rotation steps, each row followed by its count of steps:
The counts run from 0 to 306.
[135  98 114 148 112  86 171 125 126 128  90 157 156 124 169 103 137  89
  85 108 144 143  75 145 141 145  69 101 138 116 147 172 143  99 124  99
 122 113 114 122 110  92 117 127 102 133 125 127 145  96  96 192 127 191
 138 150 125 112 133 143 146 140 139 118 120 152 110 119 127 157 121 159
 148 165  85 126 117 115 118 218  88]	46
[126 108 138  87 144  66 128 136  86 111  99 116 117  84 215 164 120  76
 112  97 137 125 133 162 145 121  98 117 112 156 136 136 127 153 182 127
 140 146 121  98 125 105 142 126 106 172 152 154 132 114  70 146  90 144
 132 168  99 112 149 115 116 149 128 133 125  86  65 148 144  98 119 128
 123 142  91  74 121 118 107 147  81]	250
[144 130 114 117 125  80 146 129 135  49 123 154 128 122 160 129  95 119
  85 206 129 111 121 175  99 161 136 128  86 130 158 110 124 133 145  88
 152 134 107 115 122 106 117 105  96 146 121 106  60 128 110 144 135 136
 166 158 117 153 137 152  96 104 115 147  85 175 103 151 108 145 123 118
 151 138  98 104 141 140 128 193 168]	64
[145 148 129 108 122 115 136 128 146 155 136 108 138 111 114 120 157  77
  86 121 140 119 120 127 128 122  99 130 112 102 183 151 113 110 106 119
 145  78 183 124 109  75  95 171  78 151 136 129 124 121 169 141 172 173
  98 120 141 115 113 145 113 120 106 158 121 157  94 151 160 122 145 155
 165 137 133 142  76  69 187 163 153]	83
[148 118 161 129 117  86 141 143 135 152 112 155 125  99 116 139 121 124
 112 144 149 104 143 140 106 104 154 159 127 101 161 147  98 133 126 148
 129  63 174 179 138  87  99 170 118 118 151 110 131 158 144 135 195 139
  70  97 138 101  64 147 125 105 104 108 105 120 151 159 124 133 141 144
 165 143 169 112 102 125 158 148 158]	122
[129 126  83 106 135  68 128 144 132  67 123 126 135 106 150 170 100 145
  95 171 130  87 117 180 103 151 118  92  98 108 143 106 151 121 149 127
 143 115 140 120 118  84 117 112  94 147 118 102  80 139  90 134 148 159
 152 193 102  99 132 154 106  89 143 121  93 146  92 141 130 138 117 136
 116 160 100  90 120 137 131 187 163]	172
[124 118 119 142 123 125 166 140  91 140 113 146 105  58 135 143 126  85
 102 144 112 140 163 135  83 132 139 145  89 157 153 128  88 127 128 130
 180  70 106 130 104 105 137 118 122 173 162 111  96  96  74 112 112  57
 102 122 148 142 159 121 106 126 107  99 134 107 122 151 138  73 116 104
 175 105 110 135 138 150 163 135 183]	199
[156 134 119 143 128  86 123 163 133 190 131 103 132 120 123 134 157 108
  90  96 135  99 129 141 135  96 104 108 125 111 152 143 113 109 105 136
 149  70 196 130  83  78  71 161 104 137 137 122 147 129 147 148 176 168
  64 116 143  87  93 133 123 125 115 119 138 129 109 137 175 114 111 166
 146 129 166 137  93  82 174 154 136]	138
[152 110 122 163 106  96 212 123 114 140 105 162 109 112 160  91 126 104
 112 123  93 141 118 147 120 183 109 140 102 169 164 193 117 120 135 122
 162  95  86 115 134 123  92 119 121 129 104 119 119  76 102 162 100 108
 155 116 126 154 160 135  91 122  76 110 113 167 121 132  97 112 103 123
 149 110  82 139 141 136 122 156 164]	237
[123 100  95  88 152 103 127 170 107 160 108 106 117 121 154 158 148 100
  99 137 167 106 121 162 125  91 136  87 124 121 149 105 110 157 158 119
 128 106 166 135 106  98 144 146 123 158 156 133 140 144 114 106 157 157
  51 134 129  78  96 138 153  92 124 125 134  64  90 157 165 105 127 142
 148 165 166  96  91 105 143 127  98]	54
[151  78 129  94 130  81 164 138 103 116  99 161  60 119 193 134  93 112
 151 166 132 127 130 172 120 146 163 112 140 141 165 159 120 162 203 111
 138 137 105 102 142 118 130 125 122 152 129 133 113 139  82 128 108  88
  92 118 110 146 120 148  95 111  90 106 133 103 154 135 108  97 110 103
 154 141 104  87 150 145  94 125 119]	267
[150 119 103  85 150  59 100 143 130  68 128 126  89 107 161 177  90 147
 105 191 130  78 126 182 114 116 153  95 113  91 148 102 124 150 173 127
 132 137 153 117 114  86 130 121  87 141 141 111  81 160  97 133 141 133
 118 161  97 110 110 144 101 107 139 120 114 128  92 143 140 118 128 128
 118 146 128  67 119 134 137 157 144]	227
[151 123 126 140 143  48 119 133 106 116 110 147  78  79 138 152 114 113
 148 133  83  98 169 160 108 145 150 130  98 144 142 139 134 155 161 166
 160  86 125 132 129 111  79 134 136 147 137 109 123 146  62 136 135  90
 109 144 110 129 138 117  87 106 113 116 102 128 104 145 109  95 104 135
 124 135 122 116 153 123 164 103 184]	89
[156 128 106 122 135  69 132 146 135  95 130 115  83 118 144 146  98 153
 126 195 115  80 156 167  97 165 158 118  96 132 167 113 128 160 148 128
 155  95 144 119 138 104  87 126 106 135 120 109  82 162 100 113 175 106
 125 140 120 132 103 159 103  64  97 113  85 154 122 150 129 119 111 116
 137 148 148  96 138 120 146 137 188]	174
[140  96 116 146 116 102 190 132  85 179  91 158 106  91 155 121 131  74
 129  85 107 136 124 139 111 141 113 118 147 151 160 175 116 125 138 119
 156  75 117 109 106 111 134 163 118 147 162 125 160 100  88 146 113 109
  79 104 133 101 152 137 105 128 101 106 142  92 152 129 118  81  94 111
 162 130 107 140 142 147 144 120 129]	75
[151  95 150 142  97  71 211 148 107 131  83 138  81 124 202 108 120 122
 127 111 113 140 146 157 144 117 124 147  94 152 130 178 124 163 157 110
 132 129 105 122 144 122 101 105 133 128 126 135 145 121 103 141 100 113
 120 130 122 171 144 123 104 120  71 130 140 113 118 145 115 102 117 125
 149 126  95  80 108 147  71 134  91]	181
[155  93  95  80 132  84 116 128 156 106 100 124  98 158 160 137 105 121
 134 165 156 104  75 175 129 164 141  75 133 119 168 123 162 144 167  97
 123 141 147 118 151  86 107 130 112 136 111 123 112 167 110 113 177 173
  89 147 110 113  71 166 142  82  98 126 115 134 118 152 116 161 118 135
 124 189 144 104 128  97 111 152 115]	297
[150 106 132 125 113  96 140 144 117 216 108 118  98 107 137 141 163  77
 119  76 128 124 130 134 120 141 111 134 136 161 155 183 125 162 130 132
 143  58 153 134 130 120  80 154 145 158 152 135 170 129 114 119 157 143
  67  89 165 115 126 116 142 128  90 112 124  90 111 157 145  91 116 152
 150 147 140 132 114  84 145 100 113]	301
[150 141  86 139 133  66 127 127 124 149 140 134 128  62 118 136 160  98
 111  96 100  89 139 157 113 145  95  98 138 110 166 149 138 100 117 155
 175  51 153 129 101  76  91 149 103 155 141 104 131 105  99 159 151 156
 113 142 115  70 136 140  93 128 137  95 117 143 108 141 136 115 100 158
 115 130 127 141 127 114 198 150 156]	278
[184 103 161 133 130  53 165 117 108 171 111 149  57 108 158 128 121  95
 158  94  90 119 137 164 150 158 148 131 164 139 169 203 140 160 163 136
 162 106 133 109 140 115  70 156 113 137 156 147 145 142 102 141 124 114
 101 112 124 130 137 134  68 136  81 118 127  96 122 145 104 101 102 145
 136 135 100 109 143 110 144  94 122]	19
[174 115 122 100 127  89 136 143 142 168 124 112  74 159 129 118 128 121
 140 131 109  93 142 154 136 127 149 121 139 134 181 148 130 178 148 121
 154 102 173 121 123  99  74 170 105 140 134 133 133 149 155 105 187 112
  65 100 150 139  95 157  90  98  53 138 142 117 115 140 145 113  96 128
 148 123 163 111  97  79 161 109 150]	245
[141 123 100 127 120 103 173 148 136 134 120  82 118 171 193  84 160  94
  94 116 127 129 131 155 149 127  91 114  74 158 154 146 135 130 126 105
 157 141 122 101 112 105 104 117 118 141  89 137 115  94 139 117 123 133
 137 143 129 167 148 133 111 113  70 165 134 134  57 136 152 103 114 148
 146 119  94 105  79  92 118 174 115]	220
[133 129  89 146 127  65 142 153 119 116 130  82 161 124 167 125 139 134
  68 126 120 101 127 161 141  92  81  94  94 106 124 125 124 111 128 126
 120 111 169 130 104  73  88 119  98 119 126 114 135 108 114 168 148 185
 131 176 112  91 127 119 133 110 123 120 111 146  60 132 165 140 115 167
 129 128 127  85  81 116 135 190 112]	31
[189  95  74 133 124  77 162 126 136 114 152 144  73 141 160 113 115 131
 139 158  94  90 106 178 122 195 116  68 133 118 152 143 165 125 154 112
 170 126 125  82 120 104  97 139  96 116  97 111 101 128 112 148 138 134
 132 146 108 122 141 155  84  86  94 126 114 164 116 121 120 120  75 138
 108 159  93 111 148 110 144 142 154]	49
[142  89 100  87 133 101 125 143 136 109 100 157 124 143 153 148 105 113
 102 162 174  96  77 177 109 154 120  73 151 110 163 121 150 106 161 104
 127 126 134 125 120  79 125 137  99 136 120 131 113 156 106 121 164 186
  81 152 109  90  82 173 146 104 138 107 107 133 141 146 100 166 123 131
 133 180 137 131 137 110 125 169 117]	296
[146  98 134 155  95  84 187 130 129 148 103 172 145 111 159 107 126 100
  77  93 144 129  96 159 133 110  91 104 149  94 150 177 119  95 108 111
 118 111 134 129  99  67 114 131  93 105 136 125 156 118 124 187 147 186
 121 133 122  99 119 145 115 133 140 121 139 158 138 127 125 163 125 153
 154 127 100 108 115 120 116 205 106]	100
[155 128 138 138 115 107 155 129 148 150 138 155 127 119 106 119 127 123
 115 166 146 108 115 127  88 160 148 142 123 113 178 144 116 127 111 133
 155  48 153 161 129 102  88 147 114 130 132  99 100 146 124 124 191 150
  85 108 134 111  66 165 121  95  93 113  95 156 141 149 114 158 128 141
 173 152 152 144 134 106 175 173 186]	67
[119  89 130  68 132 120 137 139 111 156  92 119 125 120 181 156 146  70
  86 111 185 132  96 153 136 112 133 110 118 128 157 123 105 139 167  89
 120 118 136 116 115 105 158 148 103 176 170 157 149 125 123 106 140 152
  54 117 139  96 112 131 166 116 127 129 143  70 110 157 161 108 150 115
 182 143 130 103  83  94 119 133  76]	163
[156  95 174 131 120  55 178 124 118 130  86 151  72 108 184 119 104  93
 141 103 121 141 127 163 146 151 117 148 118 167 143 196 140 172 168 112
 145 108 110 113 163 132  83 128 143 141 119 146 135 127  80 134 107 116
 131 125 120 157 139 121  88 124  78 117 127 120 104 140  90 106 124 128
 141 148  99  90 139 123  97 122  94]	127
[114 131 103 160 129  97 170 144  98 146 127 138 162  58 143 133 154  95
  64 105 126 137 130 135 101 116  84 125  92 126 149 153  93  79 114 120
 156  81 123 129  80  80 130 120  99 154 150 100 127  70 112 180 111 130
 122 144 127 109 158 132 122 147 146 109 126 142  94 140 161  99 124 149
 145 104  92 130  99 148 150 186 150]	115
[ 97 106 161 136 112  83 190 155  97 134  60 134 150 123 190 117 125 111
  80 111 163 151 128 133 137  80 107 143  83 140 136 157  87 125 135 102
 102 115 123 158 113 115 126 102 111 135 155 144 144 119 115 160 120 169
 119 129 128 143 128 127 132 134 123 141 125 106 111 154 151 131 162 140
 181 134 109  78  92 149  76 194  84]	288
